Here are some points, one per row:
[ -4  17 -14 -67  45  10   5 -65 -33  -5 -78  39  35 -21 -11 -28 -42 -27
  27  21  82   4  38 -40  18   8  40 -76 -14   6  -3 -10  15  34  34  -7
  -7   1 -18   3 -39   5  -6   6 -47 -31  -3  27]
[-25   1 -16  -7 -30 -11 -36  13  70 -77  -5 -44 -40 -34  -4  -1  -7 -62
 -21  15  24  -9  -2 -18 -14  26  -5  26 -31  27 -38 -30  -8   8 -20 -25
 -36   3  15   0 -48  16 -37 -12 -25  20 -71 -18]
[-38  11 -20 -42 -48  36 -11   0 -45  16  23  -6  -1 -20  16   3  38  36
  -7 -18 -39 -21 -34  28 -51   5 -24 -42 -49  21 -38  33  20  28  18  -9
 -26  -2  30 -28 -22  22 -44 -28 -20 -34 -38 -46]
[  8   6   3 -25 -74  39 -12 -35  15 -34  14  13   2  -2  18 -49  68  -1
 -72   1 -10  43  28 -36  59  25 -49 -21 -34  -4  37   2 -79 -40  63 -27
  -6  24 -54 -15   0 -33  32  24  -2   7  12  46]
[-16 -37  -4  26 -17  10  39  -4 -26  31 -23  14 -10  29  13  -2 -41  -8
 -14   8 -88  49 -16  -1  32  44   9  10  38  49   8 -12  11  45 -18 -33
 -24  14  30 -20 -63 -31  51  23 -20  33  41  30]
[-15   5 -24 -10 -32   2 -25 -33  12  39  31  52  -9  18 -80  70 -46 -26
  12 -49  -3  23 -27   4 -52   1   2  68 -43  -7  14  17 -22 -29   2  56
  -3 -21 -44 -10  -6 -39  22  -6 -30 -11   1 -32]
[ 39 -13 -61  20  -1 -67  26 -18 -10 -14 -21  28 -62  20  34  21  47  41
 -20   4  -1   5  26  36  -8  38  -6  16 -24  -6  -9 -63 -19  22 -12  60
 -12   9 -17 -31  -5 -23  40 -16  56 -60 -13  18]
[ 20  -5 -79 -24  -2  35   6  28  -2 -12   7  -6  19  16  57  13 -18  34
 -52   2 -17  22  25  -7   0   4  16   8  18 -30   4 -22   9 -55 -59   2
  14 -90 -82  -3   0   6 -33  18 -11   0  12 -86]
[ 25  22 -52 -15  -6 -57  -9  -8  80  36  -7  51   2 -15  67  24  50   0
   6   9 -35  34 -20 -61 -46 -27   0 -19  82  37  41  32 -13 -53  43  -3
 -16  18  34 -25  -1  82  22  23  12  12 -13  31]
[-49  37  -9  20  39   5  28 -38 -12  38  59 -27 -31 -29  29 -19 -42   0
 -41 -58  18 -56  12 -11   8 -12   2  88  53 -30 -42  41  33  35  38  20
   9   3 -26  -8  -1   2   4 -19  11 -11   1  27]
[-23   3 -14  75 -34 -50 -24 -19 -63  -4 -20   0 -11  40  15 -27  26   5
  16   2  30  -2 -29 -35  -6  23  57  37 -25 -41  28  11   4 -12  18 -85
  44 -30  45   9  28  10   1 -47 -32 -32 -19 -47]
[-22 -13 -13 -54  34 -10  14 -33  13 -23 -40  -5  81 -20   0 -24 -24  36
 -11 -18 -22 -42 -37  34  40 -26  -1  65 -28 -43  33 -50 -17 -28 -46 -15
  -4  18  40  34  44  22 -15   1  18  30  24   6]
[ 54 -42 -30 -12  12  -6   8  36 -12  25   1 -10 -33   9 -78 -19 -44   4
 -29 -53   4 -44 -24 -37  17 -43 -27 -27   6  24   7   3 -47  36 -37 -32
  36  -7 -20  18 -40  16  29 -28  33 -40 -44 -16]
[ 17  77  29  49 -69  36  17  -7   8  -6   1  21  33   7  23  48   9  50
   0  82  63 -18 -59 -15  29  -9  -9 -16  19  30 -44  19  11  30 -17   6
  79 -17  54  44  -5 -16  47  23  40  49  39   5]
[ 67 -28   2 -15  89 -13   6 -20   2  52  70 -15   8  51  53  -3  27 -35
   6  30  11 -17 -11 -19 -18  53  -1   8 -16  49  -4  31 -39 -11 -13  23
  17   5  52   4  65 -40  31  23 -23   3 -24   0]
[ 57  28  26 -56 -25 -16  -2   3  -6  -8  -9 -40 -32  61  -4  17   1 -13
  71   2 -34  22   3   4  38  -6   4  24  -3   1 -77  22  -8  -1  41 -23
 -35  23   0 -24  -8   7 -61 -57  -6  -4   3 -26]
[ 40  11 -15  44 -37   2   0  34  50 -51  -1   1  33   0   7 -21 -59  24
  10 -49   3 -28  -2  44 -22 -42  58 -11   8 -21  40  68  77 -27  36  42
  17  64  22 -59  13 -22   1  53  -6 -39 -20  14]
[ 50  34 -22  43   6  35  21  18 -51  23   4 -11 -22 -46 -24 -38  26 -17
  78 -30  18  -1  -2  -9 -15  70 -31   0   6  30  37 -20  57 -41 -30 -11
 -25  38 -17  15 -28 -10  37  -9  27  70  59  24]
[-40 -12   3   3  -3 -12  -7  -4   8 -13  24 -33  77  54 -55  30  32   6
 -36 -26   4 -17  52  22 -15 -10  42 -56   7  22   7  -2  11 -12 -27  43
  13 -11 -25   3  27  23 -20 -52 -21  42   7 109]
[  1 -61  -9  28 -12   4 -29 -31 -10  37 -55 -33 -31 -27   3   0 -28 -75
  11  16  -6 -57  -5  12   2 -36 -26 -30  36 -18 -32 -12 -40 -42 -23  24
  15  -6  24  32 -38 -43 -24  -5  10 -54  31  -8]
[-10 -33  41  51  -2 -67   5   0 -24  18  33  -3  50 -43 -13 -20 -66  32
   2 -22  -8  30  21  -6 -18   2 -41 -38   6 -33 -40 -54 -46 -37  14  28
  -5 -13 -14 -22  -9 -29   7 -39  30  51 -44 -27]
[-31  27  43 -18  20  30 -21  85 -13 -22  22  49 -13  17  10 -22 -30 -31
 -30  45 -70  17  44 -12 -30 -30   2  30 -55 -11  -1  -3  55   7   7  29
  36  21  13  24   9  13 -26 -45  27 -16  -5  32]
[-28 -54  64  14   6  -3  -4 -14  40  24   3  23  18 -23 -22   7  78 -19
  77 -21   9  20   5   8  79 -11 -41  -8 -28  42  -1 -35 127  15  16 -33
  -4 -50 -27  47   8  -1  -9  54  34 -50 -12 -32]
[-12  -1  39   2  35  15  -9   5 -11 -13  18 -14  -7   8  -3  28 -28  27
  32 -38  31  22  24  21 -31  -9   5 -40  -6 -78 -15 -13 -41  27   7 -60
 -27  21  -3  92  14  23 -15  82 -33 -33  17  91]
[-52 -12  43 -16  35   5  91  42   8 -16 -44 -10 -41 -43  45  20  27 -20
  13 -14  30  30   0  31 -11 -41  23  -6 -22   8   4  67 -22   3 -34  -8
  -8  34 -33   0  27 -19 -26 -32 -28   5 -26 -18]
[  5  19  38  18  50 -21 -81   7  10   7   0   3   6  -4 -16  13  22 -27
 -76  -1   9  50 -15  46 -11 -54   2 -29 -10 -11 -22 -37  22  55 -31  10
  11  24  -6 -57  32   1 -58  12  23  57  30 -13]
[-28   0  25 -12  10  -2  -1  13 -17 -42  -4 -37 -26  30 -58 -27  11  76
  -6  87  10 -33  -4 -40  21 -31   7  11  37  21  57  11  19  -7   2  16
 -81 -16 -11  15  -8   4  45  46  -9  28  54 -66]
[  9  15  24 -18  11  71   8  45  18  -4  -1   2   5 -30 -23   6  14  -9
  53  73 -15 -27  10  59   5  90  -7  28  75 -35  51   6 -71  50  29  11
  27 -55  37 -36  56  53   5   7  -6   8  -1 -24]
Along one direction, these points spread out more than along any other. Take the direction at right angles to it along which they spread out most. Then take the direction at right angles to both along which they spread out most. Go by this last direction. How many in every 100 of the points above lie lower along it than each point below? Answers are rounded to whole numbers. More than half of the points above lie lower than the first one.
[ 54 -42 -30 -12  12  -6   8  36 -12  25   1 -10 -33   9 -78 -19 -44   4
 -29 -53   4 -44 -24 -37  17 -43 -27 -27   6  24   7   3 -47  36 -37 -32
  36  -7 -20  18 -40  16  29 -28  33 -40 -44 -16] --> 89
[-22 -13 -13 -54  34 -10  14 -33  13 -23 -40  -5  81 -20   0 -24 -24  36
 -11 -18 -22 -42 -37  34  40 -26  -1  65 -28 -43  33 -50 -17 -28 -46 -15
  -4  18  40  34  44  22 -15   1  18  30  24   6] --> 29
[ -4  17 -14 -67  45  10   5 -65 -33  -5 -78  39  35 -21 -11 -28 -42 -27
  27  21  82   4  38 -40  18   8  40 -76 -14   6  -3 -10  15  34  34  -7
  -7   1 -18   3 -39   5  -6   6 -47 -31  -3  27] --> 68
[ 57  28  26 -56 -25 -16  -2   3  -6  -8  -9 -40 -32  61  -4  17   1 -13
  71   2 -34  22   3   4  38  -6   4  24  -3   1 -77  22  -8  -1  41 -23
 -35  23   0 -24  -8   7 -61 -57  -6  -4   3 -26] --> 75
[  9  15  24 -18  11  71   8  45  18  -4  -1   2   5 -30 -23   6  14  -9
  53  73 -15 -27  10  59   5  90  -7  28  75 -35  51   6 -71  50  29  11
  27 -55  37 -36  56  53   5   7  -6   8  -1 -24] --> 18
[-12  -1  39   2  35  15  -9   5 -11 -13  18 -14  -7   8  -3  28 -28  27
  32 -38  31  22  24  21 -31  -9   5 -40  -6 -78 -15 -13 -41  27   7 -60
 -27  21  -3  92  14  23 -15  82 -33 -33  17  91] --> 25
[ 17  77  29  49 -69  36  17  -7   8  -6   1  21  33   7  23  48   9  50
   0  82  63 -18 -59 -15  29  -9  -9 -16  19  30 -44  19  11  30 -17   6
  79 -17  54  44  -5 -16  47  23  40  49  39   5] --> 21
[-38  11 -20 -42 -48  36 -11   0 -45  16  23  -6  -1 -20  16   3  38  36
  -7 -18 -39 -21 -34  28 -51   5 -24 -42 -49  21 -38  33  20  28  18  -9
 -26  -2  30 -28 -22  22 -44 -28 -20 -34 -38 -46] --> 54
[-23   3 -14  75 -34 -50 -24 -19 -63  -4 -20   0 -11  40  15 -27  26   5
  16   2  30  -2 -29 -35  -6  23  57  37 -25 -41  28  11   4 -12  18 -85
  44 -30  45   9  28  10   1 -47 -32 -32 -19 -47] --> 82
[ 40  11 -15  44 -37   2   0  34  50 -51  -1   1  33   0   7 -21 -59  24
  10 -49   3 -28  -2  44 -22 -42  58 -11   8 -21  40  68  77 -27  36  42
  17  64  22 -59  13 -22   1  53  -6 -39 -20  14] --> 0
